500 stands for zero in the data rows.
Here are some points, each followed by its number:
[579 598 485 616 574 353 522 574 496 516 539 514 527 477 549 487 448 495 406 649 506] 0
[421 428 528 419 557 654 485 386 478 526 489 519 530 509 444 490 414 531 621 373 484] 1
[424 383 512 343 606 686 509 354 468 541 471 514 537 543 395 496 475 498 696 246 490] 2
[470 567 461 560 225 639 519 524 477 463 398 503 371 487 524 643 656 573 559 621 472] 3
[543 894 448 592 560 372 482 535 549 547 823 570 560 476 531 465 450 500 407 601 557] 4
[377 363 498 322 600 697 498 353 479 548 498 498 567 554 394 470 455 481 635 276 464] 5
[554 449 470 608 471 432 496 584 452 469 526 520 498 476 558 495 480 460 484 614 509] 6
[412 372 531 399 617 642 500 352 509 533 485 527 560 512 432 488 448 513 649 242 458] 7
[549 999 464 626 325 244 602 591 450 492 455 597 456 475 984 504 454 445 553 610 500] 8
[549 490 531 551 537 495 510 550 495 526 540 510 505 477 536 489 455 475 551 603 481] 9
[399 401 484 325 579 667 491 342 467 519 481 519 517 572 413 482 458 537 641 242 477] 10
[523 445 458 621 481 462 545 546 488 494 474 495 476 478 537 552 530 513 459 596 498] 11
[558 545 467 578 508 387 554 543 513 478 469 492 469 475 537 502 435 465 390 601 507] 12
[568 518 497 554 509 442 498 550 501 457 542 464 512 475 562 516 490 469 477 566 508] 13
[501 459 464 578 537 422 503 542 492 517 520 500 508 496 541 490 444 474 438 605 483] 14
[530 772 890 503 375 593 530 575 460 564 686 534 474 455 555 626 500 548 646 606 813] 15
[391 360 494 606 435 649 531 522 516 365 244 068 249 455 301 707 922 578 302 618 383] 16
[517 517 462 571 494 392 505 570 483 509 503 515 493 472 574 488 449 486 432 621 487] 17
[530 468 459 569 498 369 535 532 490 488 499 482 504 508 543 501 483 468 383 598 485] 18
[517 528 428 606 489 252 542 562 519 518 499 539 456 459 542 480 485 466 296 634 479] 19
[407 424 486 440 545 608 382 421 648 507 457 207 660 706 372 439 461 492 573 323 477] 20
[433 424 507 315 577 677 497 343 466 519 499 532 555 548 384 432 456 523 676 198 503] 21
[564 479 457 603 498 462 516 581 480 491 484 518 516 473 535 504 488 472 438 567 510] 22
[411 373 470 401 615 684 508 377 483 540 487 513 561 533 420 505 443 491 649 299 491] 23
[429 368 516 396 568 671 502 383 490 533 454 486 555 509 435 464 443 497 642 292 484] 24
[546 509 432 583 416 413 513 556 506 485 468 518 445 493 564 493 508 480 384 595 457] 25
[410 393 511 342 601 654 506 346 452 546 466 524 580 579 405 472 420 520 631 245 473] 26
[369 999 408 610 568 701 102 356 425 564 459 514 461 559 321 486 463 569 604 157 399] 27
[530 999 502 560 572 402 336 531 494 549 884 510 542 490 482 492 460 452 564 584 494] 28
[532 490 508 573 547 459 529 572 486 507 522 528 527 493 553 483 466 473 491 603 522] 29
[371 413 458 343 564 701 529 303 462 551 451 523 525 540 395 475 437 553 659 238 492] 30
[525 428 517 594 476 497 503 555 499 468 483 513 508 478 510 500 492 488 497 601 469] 31
[515 437 527 584 505 581 516 544 469 467 493 507 503 461 561 550 503 484 558 617 473] 32
[380 394 485 361 601 685 463 352 447 532 490 517 528 533 387 468 431 516 658 281 483] 33
[576 626 452 582 440 306 559 573 491 446 449 532 432 492 579 509 501 441 315 621 473] 34
[531 563 522 568 584 408 505 533 520 546 539 470 533 494 533 466 444 479 506 587 504] 35
[394 410 482 315 574 646 497 338 449 516 494 535 567 548 398 468 425 530 670 211 444] 36
[541 980 448 524 526 340 484 565 488 538 918 578 573 499 538 492 486 458 548 591 554] 37
[568 511 502 589 540 409 549 572 546 484 451 495 490 445 550 472 457 462 471 601 475] 38
[539 562 473 610 520 303 558 569 519 515 478 510 418 487 548 479 460 423 344 616 475] 39
[522 420 514 595 505 481 515 584 556 465 481 511 518 503 544 488 512 508 468 596 486] 40
[545 479 484 575 551 426 564 562 505 507 466 498 511 482 554 494 443 484 416 595 464] 41
[488 433 443 437 279 709 109 488 449 287 319 560 234 485 461 712 920 631 631 417 424] 42
[558 456 468 572 520 479 529 563 510 488 467 456 514 478 548 466 472 510 444 606 454] 43
[525 432 476 589 429 437 539 577 475 458 448 506 480 464 549 491 550 502 410 564 489] 44
[540 429 505 518 524 507 544 568 495 475 498 491 488 475 570 517 475 463 550 585 526] 45
[513 497 491 560 571 405 518 540 482 494 475 509 480 484 515 462 479 491 387 602 524] 46
[400 408 504 334 603 703 485 363 445 575 482 509 550 589 402 479 465 510 665 237 485] 47
[526 554 483 591 562 415 505 551 516 478 486 511 529 520 539 460 436 476 388 610 533] 48
[541 508 485 592 495 418 519 536 497 497 479 539 494 476 568 467 470 471 430 607 460] 49
New points follow, each followed by the numbers of its three nearest points above by angle, nearest first.
[536 549 522 552 422 423 574 565 487 461 493 519 497 479 705 461 522 471 451 571 500] 8 49 34
[386 574 350 351 082 685 126 398 497 499 764 565 454 598 245 507 759 656 455 512 486] 42 3 27
[504 563 924 481 616 228 503 544 771 554 469 126 893 450 331 417 444 461 600 608 699] 35 20 15
[374 234 455 406 000 742 579 530 743 301 295 475 368 473 423 537 915 672 603 638 490] 3 42 16
[539 507 471 587 461 287 535 561 483 492 456 548 453 492 544 497 484 484 333 634 484] 19 39 18
[535 494 479 579 550 371 531 584 513 507 519 517 478 469 480 473 443 474 395 627 499] 46 39 19
[554 278 423 000 029 709 557 499 528 347 514 713 442 470 404 681 912 652 659 351 821] 42 3 21
[480 999 446 092 620 631 078 517 426 548 938 478 714 660 232 487 742 479 684 076 513] 27 28 37
[515 513 468 568 496 370 549 576 492 513 476 531 482 473 562 499 494 496 364 614 468] 19 17 39
[565 604 448 611 546 269 545 584 513 533 488 545 427 507 549 458 464 470 346 608 491] 39 19 12
[492 377 493 544 000 638 584 525 560 437 452 530 436 501 518 503 699 589 550 593 686] 3 42 44
[398 382 472 615 401 665 570 523 468 468 275 058 237 424 345 665 802 623 439 610 368] 16 3 42
[539 946 949 485 568 578 502 538 479 387 454 606 459 489 693 697 946 469 669 593 694] 15 8 3
[543 465 457 593 503 406 557 557 503 464 487 506 467 477 563 477 504 457 367 593 505] 18 12 19
[552 458 443 571 532 412 503 566 506 497 495 470 484 489 540 490 475 465 379 569 481] 18 41 14
[546 462 478 581 532 552 513 543 500 458 507 510 503 486 561 537 466 491 511 575 484] 32 45 31
[536 465 402 602 466 380 260 566 563 537 569 503 414 467 432 481 451 554 134 593 473] 19 25 46
[557 966 809 541 330 515 565 559 456 568 729 552 527 437 554 619 473 502 622 574 800] 15 37 28
[569 421 482 595 456 416 545 545 493 476 480 496 437 491 572 532 531 500 429 631 483] 11 44 25
[578 989 466 555 494 372 477 564 493 544 923 550 515 484 498 509 523 450 578 594 586] 37 28 4
[550 530 502 580 344 470 557 573 487 418 449 530 477 460 917 548 596 537 583 595 489] 8 44 45
[560 426 494 571 467 491 543 553 485 468 465 520 475 503 561 543 546 492 499 589 519] 11 44 31
[540 491 495 593 504 471 518 547 529 476 508 507 482 469 594 522 490 485 459 579 489] 49 13 22
[566 517 485 588 528 419 513 530 483 505 475 517 516 469 557 523 469 461 443 601 483] 49 41 17
[555 492 483 557 553 395 509 532 493 495 493 510 451 485 552 479 497 494 446 614 525] 46 17 0
[543 504 503 579 556 399 519 556 460 518 514 506 455 469 567 472 456 470 454 607 490] 17 49 0
[497 436 474 565 480 529 537 524 508 483 485 476 501 467 542 565 490 501 554 573 479] 32 45 31
[534 487 463 604 502 371 525 597 515 455 492 527 481 502 553 504 486 523 427 618 523] 17 18 19
[334 341 859 567 255 626 619 472 543 501 288 075 391 450 392 484 583 601 595 579 446] 16 3 20
[555 605 462 610 552 343 508 548 468 534 553 509 492 484 529 470 416 484 419 623 493] 0 17 48
[514 448 487 565 486 564 525 540 512 493 510 482 531 479 542 539 486 504 551 618 481] 32 31 45
[529 564 514 546 529 501 490 541 477 523 600 483 507 488 552 484 486 492 540 602 547] 9 35 37
[543 422 475 587 473 512 527 547 492 490 505 487 480 479 525 513 533 521 451 636 476] 11 31 40
[559 555 515 576 504 433 521 525 490 510 543 501 527 471 540 537 462 476 484 571 519] 0 13 35
[539 471 489 600 518 440 530 538 527 461 504 517 521 492 588 500 451 469 495 570 517] 29 6 38
[511 523 535 532 499 477 513 557 501 516 608 496 547 492 541 513 445 498 531 600 527] 9 29 35
[398 230 515 374 009 672 574 463 725 330 384 470 401 507 455 596 936 605 541 610 492] 3 42 16
[506 567 492 580 560 430 519 554 519 512 501 522 498 491 562 498 446 462 443 629 452] 0 17 49
[561 449 498 598 481 599 541 526 541 490 473 508 510 493 537 544 477 500 556 578 480] 32 31 45
[508 377 749 570 057 612 630 536 742 266 362 561 371 469 799 684 961 647 584 606 534] 3 42 44
[500 461 516 572 571 479 564 540 488 499 528 536 532 503 567 499 395 438 509 594 490] 29 9 14
[563 498 375 632 469 283 147 553 574 521 492 453 353 464 432 472 426 548 007 612 450] 19 25 46
[527 512 491 577 549 429 513 511 501 508 555 490 508 467 507 501 449 459 424 594 538] 0 14 48
[540 454 467 545 443 490 513 529 489 456 477 492 490 485 538 513 561 486 463 588 470] 44 11 25
[552 379 506 579 010 635 584 574 553 405 424 560 427 487 533 478 777 645 470 644 778] 3 44 42
[524 528 472 585 496 319 562 565 517 488 465 508 459 466 548 489 473 503 325 628 492] 19 39 12
[551 551 463 588 525 418 522 554 525 530 511 530 513 483 570 474 464 463 448 604 497] 0 17 49
[519 568 490 601 495 422 549 553 480 477 478 502 480 472 513 497 450 491 422 630 503] 12 17 0
[530 438 458 598 440 463 539 534 507 473 477 507 428 447 544 525 548 498 509 613 459] 11 44 31
[542 538 508 582 578 428 544 586 507 521 516 500 515 466 586 476 435 498 483 614 527] 29 0 35
[391 432 441 388 596 676 182 408 713 532 451 070 667 693 327 473 474 509 560 297 454] 20 5 24
[425 397 449 476 488 596 074 523 768 534 479 054 497 669 320 482 573 537 304 370 430] 20 16 27
[538 537 518 556 504 445 498 555 463 476 550 494 492 519 568 553 471 488 502 604 493] 13 6 29
[454 999 902 592 626 358 094 585 448 514 680 039 580 488 351 458 393 426 504 615 485] 28 35 37
[452 364 676 597 373 654 504 453 565 421 301 064 384 462 371 674 814 548 456 607 389] 16 3 42
[541 470 493 599 412 610 491 519 509 457 436 481 416 433 520 672 712 536 553 584 424] 3 42 16
[578 578 506 614 503 409 502 538 478 506 478 539 544 489 523 485 448 465 422 638 511] 0 48 49
[544 502 564 570 553 491 509 551 500 504 568 500 556 481 551 465 455 473 548 612 530] 9 29 35
[557 549 538 592 512 375 532 566 487 509 533 510 535 522 537 539 415 489 488 575 493] 0 35 29
[563 564 429 587 498 259 512 612 520 499 457 562 415 488 528 506 480 507 227 587 501] 19 39 34
[529 404 826 538 143 632 586 560 743 278 309 554 352 454 903 688 950 602 599 612 521] 3 42 32
[519 495 485 572 492 439 547 558 491 466 485 492 479 494 627 472 464 529 495 611 494] 17 49 43
[529 427 493 579 451 455 509 535 505 462 472 492 490 483 538 515 527 455 415 608 466] 44 11 25
[540 385 881 515 320 621 585 496 666 348 436 510 426 433 571 693 922 567 595 605 509] 3 42 16
[513 438 481 588 468 425 541 534 508 454 457 529 473 491 576 491 522 495 410 606 475] 44 25 49
[563 474 490 588 477 445 566 538 467 470 469 500 435 454 523 489 520 504 406 609 486] 44 11 25
[547 571 461 619 447 368 494 574 494 477 485 554 443 483 558 474 511 450 345 610 524] 34 25 19
[444 441 432 514 039 754 110 520 448 290 289 499 152 454 462 704 930 642 624 419 349] 42 3 16
[484 999 896 617 618 325 097 574 477 571 450 038 490 459 322 485 435 486 331 605 449] 28 35 27
[542 467 450 580 499 429 541 572 477 502 486 495 499 462 552 474 496 483 420 575 496] 22 18 41
[541 530 469 559 476 454 530 556 488 479 484 480 492 462 530 490 454 494 466 624 493] 17 12 49
[551 999 471 563 523 310 474 535 523 516 929 561 543 497 536 540 468 478 506 607 536] 37 4 28
[542 458 501 599 476 421 548 549 475 485 500 512 531 494 528 511 482 487 407 610 490] 18 22 49
[532 999 731 589 354 439 567 553 460 546 697 536 484 434 777 579 466 519 607 588 748] 15 8 37
[426 999 907 626 597 379 106 558 452 540 448 050 501 473 320 472 383 476 386 598 466] 28 27 35
[558 425 482 580 413 474 511 545 508 506 509 517 464 489 505 483 454 523 399 624 479] 25 31 44
[542 475 500 602 479 453 503 547 520 489 493 491 504 484 557 507 457 498 488 583 505] 6 22 49
[563 988 426 560 531 324 527 531 476 520 966 558 527 460 514 478 482 446 503 596 549] 37 4 28
[521 548 517 547 529 394 532 571 494 516 588 511 507 480 537 464 465 456 478 607 514] 0 35 29
[533 447 499 586 492 472 524 527 490 498 505 480 499 471 574 456 527 465 502 538 499] 6 22 44
[525 426 483 448 217 591 553 527 591 394 487 563 495 479 675 589 714 534 553 595 579] 3 42 44
[528 666 486 581 475 386 552 554 509 465 472 553 462 481 759 495 513 484 496 603 484] 8 34 49
[521 419 386 126 015 717 413 407 508 300 588 671 469 545 420 649 943 643 587 319 544] 42 3 10
[399 314 465 553 038 681 517 530 727 302 271 249 308 445 297 693 927 660 406 584 425] 16 3 42
[570 576 479 590 486 457 509 586 508 503 622 473 502 474 569 484 463 459 464 594 499] 13 0 17
[551 493 461 608 474 369 541 541 501 453 494 539 461 461 525 494 481 518 380 584 481] 19 12 18
[549 575 472 580 528 434 545 554 467 491 579 506 504 479 534 489 450 469 496 580 520] 0 29 13
[550 273 401 000 009 752 519 506 677 272 488 788 424 422 391 692 940 653 692 323 785] 42 3 21
[355 403 432 612 397 632 568 535 481 515 275 079 249 435 325 693 692 633 421 602 370] 16 3 42
[574 683 716 479 369 588 472 516 475 521 591 499 514 435 543 635 481 529 666 591 732] 15 28 37
[545 417 480 577 486 551 524 536 505 510 480 448 520 471 545 514 502 502 564 573 492] 32 45 31
[526 523 593 568 568 462 507 530 491 520 605 494 536 476 566 504 444 469 584 567 514] 9 35 29
[544 432 494 544 464 541 547 547 514 521 487 491 501 484 579 470 480 480 543 618 494] 45 32 31
[500 408 615 218 611 696 098 422 444 404 431 582 486 507 380 658 959 446 626 253 450] 42 2 47
